One turning vector, and how many steps it has turned
The counts run from 0 to 659.
[ 89 121 132 154 110 103 110 164 163 141 159 104 143 150 109 139 151 187
 138 147 108 143 115 146  96 109 167 134 145 127 145 140 134 169 112 145
 144 144 150 120 118 147 146 147 103 163  98 113 128 115 171 123 169 132
 174 190 100 110  73 145 160 141 118  81 112 143 125 191 157 142 139 125] : 650
[ 70  83 129 103 118 111 113 180 154 122 144 108 144 189 110 160 137 184
 153 152 118 145 118 132  97 132 161 131 160 130 168 124 119 161 102 147
  89 128 142 150  93 142 142 122 154 124 157  76 133 129 178 137 133 143
 168 164  89 151 130 109 177 135 104  95 161 139 105 116 131 138 146 108] : 0
[ 90 153  95 110  89 101 116 146 131 119 144 120 136 130 127 155 134 164
 143 106 124 175 138 153  63 152 160 170 140 141 168 131 130 154 125 146
 113 118 195 139 137 119 122 168 107 152 104 102 136 121 142 116 185 136
 169 144 118 122  69 153 141 148 151 102  64 126 135 153 151 131 160 130] : 220
[117 138 119 126 116 115 135 134 165 118 114 126 142 140 131 151 150 149
 147  76 111 152 106 133  86 147 170 177 158 141 150 116 128 185  98 141
 126 152 149 154 133 101  81 138 140 130 151  90 156 115 146 132 136 116
 153 189  91 107  72 132 163 158 119  96 108 185 135 151 115 152 158 138] : 372
[121  92 140  84 125 128 134 172 147 121 138 126 137 153 103 140 156 148
 164 101 127 145 125 141  79 134 121 170 147 126 139 106 121 197  89 121
  99 141 174 178 117 131 101 121 150 128 153  60 128 154 128 172 126 113
 144 138  82 111 107 152 183 139 120  93 123 132 163 154 124 156 144 117] : 549
[ 94 102 110 106 104  92 105 175 157  98 172 120 165 178  75 143 135 165
 170 113  93 154 122 115  96 143 181 141 155 119 141 120 141 186 130 125
 127 137 130 130 110 136 125 103  98 149 145  88 144 116 163 144 127 128
 153 147 102 146 105 109 168 182 129 102 126 101 132 125 139 132 128 130] : 581
[ 83 115 160 100 113 111 115 181 157 129 144  88 148 176  89 146 135 185
 161 133 127 159  79 141 108 124 164 149 156 145 162 121 162 177 105 154
 128 116 151 145 110 142 157 165 140 144 134  93 131  96 139 131 146 139
 169 169 115 110  89 153 170 143 128 116 130 151 128 126 129 147 163 127] : 315
[ 98 111 153 147 121 140 175 150 141 149 164 109 119 145  96 114 169 165
 138 135 114 145 130 148  72  93 155 157 117 116 134 114 124 189  81 165
  97 156 155 140 124 134 135 135 128 136 110  99 119 146 149 108 181 129
 182 154  75 120 101 164 175 144 105 100 107 171 116 163 158 145 152 113] : 477
[102 120 130 149 132 109 130 148 154 104 157 108 122 148  94 130 128 216
 147 113 109 145 109  99  90 116 138 144 143 141 143 124 134 185  87 191
 110 119 138 120 130 108 127 163 135 158 137 110 149 105 127 113 196 161
 121 166  74 116 108 153 141 168 170 117 116 144 120 137 137 122 156 135] : 522
[ 87 120 131 109 118 126 126 150 137 103 141 118 123 156 121 144 165 175
 130 140 126 157  89 164  65 119 145 135 100 142 168 117 126 169  96 169
  71 130 154 151 124  92  96 139 163 120 142  94 117 159 142 147 170 133
 157 160  83 130 108 150 132 131 140  84  87 150 124 165 119 132 167 136] : 92
[118  91 133 113 103 115 110 138 162  95 148 106 169 172 128 147 178 135
 134 117 108 177 142 149  85 116 180 145 126 123 175 153 165 161  83 156
 131 138 140 140 116 150 115 107 116  90 123 115 173 127 137 108 193 125
 196 186  78 119  90 140 141 144 112 105  97 141 110 130 129 123 124 142] : 425
[135 129 102 130 122 110 107 179 155 119 166 121 156 156 109 125 147 162
 136 102 102 138 141 144  68 147 146 130 144 135 164 133 142 173 132 147
 143 152 144 122 108 134 108 120 116 175  96 129 121 128 168 154 164 131
 160 178 111 112  72 124 163 123 108  67 119 129 146 204 152 137 132 149] : 331
[ 82 116  85  91 140 116 115 189 151 104 158 137 151 166 108 136 120 178
 149  90 126 119 183 132  59 169 130 143 145 139 183 132 125 176 133 121
 104 117 172 131 135 146 106 144 113 148 106  98 131 118 150 132 167 148
 142 131  93 139  94 128 171 152 137  94 120  93 136 141 164 143 133 143] : 397
[ 83 117 130  93 128 106 141 184 154 178 150 128 130 165  83 141 147 161
 164 121 134 140 129 135  71 135 181 119 163 100 142 117 119 191  94 140
  92 137 151 121 114 107 129 139 108 165 132 105 130  74 158 132 161 123
 148 174 104 124 119 129 175 131  80  98 135 147 160 134 129 136 137 116] : 529
[ 67 134 100 109 151 150 139 170 171 109 148 147 143 154 129 123 160 178
 126  98 118 132 133 131  79 155 160 144 145 121 189 136 108 176  83 138
 109 166 129 148 126 147  98 109 160  89 110  95 139 117 132 119 148 139
 186 167  55 132 138 139 176 134 139  99 121 144 136 120 148 132 135 146] : 569
[118  62 155 116  97 115 133 163 152 133 155 121 133 177 114 167 129 171
 161 122 111 131 115 137  88 130 144 163 167 124 152 122 151 187  86 142
 111 164 162 148 120 141 155 127 122 122 165  78 158 125 144 126 156 145
 146 150  83 145 150 140 163 137 123 110 139 148 126 116 172 133 144 123] : 141
[124  92 127 119 109 100 102 161 160  79 167 115 169 170  87 158 123 184
 152 118  92 152  98 128  58 120 137 142 143 158 180 123 154 173 115 181
 142 126 153 135 118 131 157 120 126 136 142 115 146 122 109 135 162 141
 151 165 138 125 109 143 140 134 142 103 130 135 112 132 132 128 170 159] : 136
[117 114  93 106 124  91  91 153 136 120 166 106 148 150 127 152 163 185
 134 108 114 162 146 156  66 136 134 137 141 145 148 137 155 150 122 153
 112 125 137 126 117 106 106 153 117 163 112 115 140 101 170 139 195 156
 136 176  90 142  90 124 129 134 126  64 109  98 133 166 127  96 132 126] : 469
[116 109 134 118 115 109 130 134 148 105 119  97 111 148 127 163 156 174
 152 111 121 149 104 132  63 122 161 177 122 152 136 116 126 176  86 178
  99 144 143 146 132  85 109 143 139 108 185  74 156 148 121 130 138 140
 152 155  79 145 115 145 147 160 141 100 100 178 117 156 101 134 149 145] : 232
[113 107 100  99 160  89 121 166 160 101 167 126 159 162  92 140 118 176
 174  89 113 139 159 112  52 160 124 131 157 114 154 133 152 179 106 155
 143 123 124 106 154 146 126 137 130 138 125  97 143 100 140 117 145 155
 141 138  82 161 122 122 162 174 161  94 130  85 137 138 137 104 122 139] : 257
[128 153 125 113 127 113 158 148 133 136 171 105 143 120 109 138 156 189
 137  93 102 190 124 136  89 116 177 153 144 126 148 116 150 152 110 180
 109 140 108 125 110 111 107 119 114 164 128 113 148 120 162 121 162 139
 165 175  98 139 112 149 160 167 115  94  95 152 144 164 146  93 154 117] : 296
[ 83 134 103 146 126  97 131 151 157 150 148 103 120 143 141 150 129 186
 148 116 124 125 135 162  65 138 164 149 164 151 132 146 161 196 117 131
 118 138 157 100 157  89 128 165 128 150 121  81 130  97 171 116 161 156
 137 153 107 134  78 149 137 142 148  61  91 154 153 190 150 129 134 119] : 327
[ 99  98 141 106 111 110 130 157 161 118 168  88 146 183  95 139 121 182
 170 115 101 139 104 138  77 111 151 151 181 167 143 141 163 195 102 173
 128 125 162 107 125 128 164 156 119 131 125  99 147 102 120 108 149 130
 165 148 131 122  98 158 149 117 136 103 123 172 151 131 140 131 154 124] : 455
[101 115 110 133 103 115 119 142 145  97 134 140 121 153  92 149 133 192
 152 157 113 168  86 150  52 150 138 118 133 127 169 130 129 169  88 171
 106 137 149 128 146 104 122 145 155 114 163  94 134 120 139 131 172 158
 150 157  73 125 117 137 134 137 143  90 108 159  93 176 137 121 158 161] : 588
[103  97 130  88 120 113 130 166 150 118 134  98 128 155 110 144 153 138
 172  94 130 134 130 147  64 127 151 167 150 124 106 114 124 207  82 125
  90 137 166 164 127 105 105 134 138 121 156  58 141 153 136 151 123 120
 138 144  85 130 109 145 175 153 130  95  99 144 174 142 118 154 148 115] : 550
[114  95 133  99  95  95 120 138 121 105 143  98 123 171  87 154 177 146
 157 152 120 180 117 174  74 115 164 140 130 134 148 120 146 159  89 171
  74 115 128 130 120 113 125 140 128 106 157  77 146 141 162 128 184 128
 170 153  79 161 120 129 143 131 116  82 102 151 106 154 122 123 145 129] : 90
[ 73 138 113 107 132 103 138 147 150 135 155 124 120 149 124 119 126 187
 151  91 124 151 114 124  92 118 158 170 160 106 140 140 149 192  93 149
 115 142 138 139 155 127 125 162 128 152 118  94 143  96 134 118 141 129
 140 167  78 111 111 168 156 180 176 120  81 128 165 132 151 114 157 101] : 433
[ 60 137 106  82  89  91 120 155 142 155 148 133 129 153 128 154 158 157
 157 144 138 169 128 159  73 136 205 147 146  99 158 146 122 158 113 125
  83 129 152 150 110 121 101 119 126 120 123  90 143 118 174 124 146 126
 183 149  83 147 125 127 155 139 123  95  72 127 142 125 139 112 144 110] : 357
[116 102  82 101 129  79  94 167 142 136 168 101 139 163 119 148 136 166
 159 111 122 121 170 140  39 120 149 136 154 121 137 151 123 173  83 151
 104 119 151 128 110 105 114 130 134 162 110  97 156 121 170 139 152 136
 123 145 103 155 119 107 156 127 138  70 113 100 164 157 130  91 109  96] : 150
[103 111 136 120 141 129 160 167 168 157 137 130 134 167 110 125 135 155
 158 124 133 134 128 142  60 132 168 128 160 109 151 136 127 175  69 157
  94 151 134 109 139 125 151 154 122 103 131  84 148  83 148  83 177 144
 193 153  76 131 140 132 169 134 101  92 144 165 114 128 147 132 121 131] : 390
[ 93 120 165 101  93  91 108 188 151 133 143 108 121 167 109 160 144 143
 165 127 150 165 104 144 107 135 219 169 136 128 136 107 173 179 137 129
 117 141 131 124 122 117 144 147 101 140 137  78 145 103 149 137 140 137
 178 170  91 139 101 135 158 165 126 106  81 139 128 142 134 136 142 133] : 175
[ 96 141 121 112 132 135 177 140 144 142 154 115 132 128 115 108 171 165
 136 106 118 148 123 140  63 109 157 148 127 125 134 117 119 191  92 159
  88 155 150 133 133 114 111 137 123 130 121 101 126 127 148 112 171 124
 173 157  74 114 108 174 175 150 101  96  92 173 128 152 134 154 165 130] : 478
[114  95 160 113 143 107 114 177 155 117 178 119 120 167  76 150 136 177
 149 107 130 139 141 128  59 130 154 142 103 109 175 108 151 172 101 186
 135 135 144 120 121 122 136 110 135 168 121 104 127 145 113 156 163 134
 162 158 100 135 148 173 164 151 142 107 123 110 148 160 129 111 139 147] : 30
[ 65 141 127 110  96 102 112 135 144 107 131 116 121 148 130 158 127 175
 138 148 118 175 121 158  63 126 169 152 117 120 193 156 140 147  75 167
 119 110 179 133 140 116 136 149 152 124 130  93 129 141 133  96 172 140
 186 177 100 114 109 151 142 128 163  97  78 145 120 168 137 109 151 128] : 360
[124 112 117  88 169  98 116 146 152 106 173 110 143 133  88 145 160 170
 145  95 117 160 133 126  64 135 147 148 119 122 163 102 170 163 105 194
 120 139 113 109 124 110 102 127 110 142 126 120 142 101 137 141 179 135
 148 161  81 157 130 166 131 153 135  93 106 100 158 131 112  84 150 144] : 28
[110  94 101 111 114  86  80 138 156  93 136 117 134 167 135 159 155 152
 129  95 108 148 141 132  49 109 151 150 115 108 146 160 109 169  59 158
 128 138 170 161 126 125 116 145 145 135 144 105 177 143 124 141 167 131
 150 175  93 113 107 116 149 139 162  90 104 104 121 141 115 106 116 130] : 288
[ 69 156 100 101 119 109 117 133 143 109 149 115 141 138 125 155 136 193
 143 126 112 174 105 151  65 130 164 139 129 132 188 150 123 146  76 170
 122 113 166 138 135 101 120 144 158 124 116 111 120 122 150 114 147 128
 181 166 119 103 101 160 140 121 149  85  89 139 135 157 127 114 166 135] : 361
[ 75 116 122 112  78 100  96 163 156 113 144 126 137 170  81 137 112 175
 177 164 126 140 136 137  77 141 164 117 165 129 168 159 139 172 116 152
 135 102 175 125 135 134 152 160 126 112 108  99 144 102 122 110 172 151
 162 145 111 113 101 132 139 132 171 106  87 156 141 132 148 126 131 131] : 131
[110 129 109 125 117 105 127 116 157  79 162  94 163 134  99 160 141 182
 171  79  84 144 102 113  87 122 170 169 154 156 147 124 150 183 106 184
 139 133 128 122 130 122 132 102 135 113 152  97 153 129 144 111 117 131
 170 169 117 138  95 161 156 162 149 103 119 171 137 137 120 123 161 141] : 49
[128 126 111 154 135  95 121 156 137 122 149 107 152 139 119 159 158 189
 152 103 114 125 157 151  68 148 144 128 148 138 160 149 143 150 106 178
 134 120 139  85 127 123 122 131 120 151 120 100 149 112 174 108 175 159
 165 174  99 149  87 132 136 121 130  60 145 137 117 177 135 116 113 146] : 329
[ 73 121 126  86 125 110 122 146 163 121 125 118 111 161 136 148 137 154
 138 140 134 183  77 173  84 140 169 143 151 127 166 139 169 180  91 125
 107 141 139 130 148 108 123 154 135 105 150  66 130 119 138 141 144 115
 164 163  79 126 116 145 138 141 127 103  64 151 147 170 141 112 157 128] : 499
[102  99 138 113 121 103 126 174 161 108 149 123 144 174  65 140 127 162
 180 118 111 159 145 109  88 160 180 111 136  94 168 130 108 172  76 147
 113 132 133 119 106 138 122 101 131 153 143  86 148 132 143 121 129 113
 177 169  94 139 135  92 193 168 113 107 147 139 128 151 120 132 109 123] : 441
[ 84 114 138 110 109 101 122 145 135  90 162  99 166 159 111 146 122 185
 159 118  99 186 128 143 120 133 151 153 163 134 175 135 147 168  96 159
 107 109 159 125 120 168 138 109 134 131 119  83 129 146 142  98 151 138
 168 156 103 113  88 156 164 154 160 109  99 140 140 149 162 127 171 124] : 46
[121 113  91  97  97 117  96 163 172  84 137 145 160 184  97 113 143 151
 146 120  94 151 129 129  63 121 143 130 162 144 152 150 110 191 100 123
 130 165 144 153 115 156 116 127 126 104 141 118 169 115 130 154 160 133
 143 166  79 114  77  87 161 131 135  95  91 136 118 139 145 140 126 130] : 515
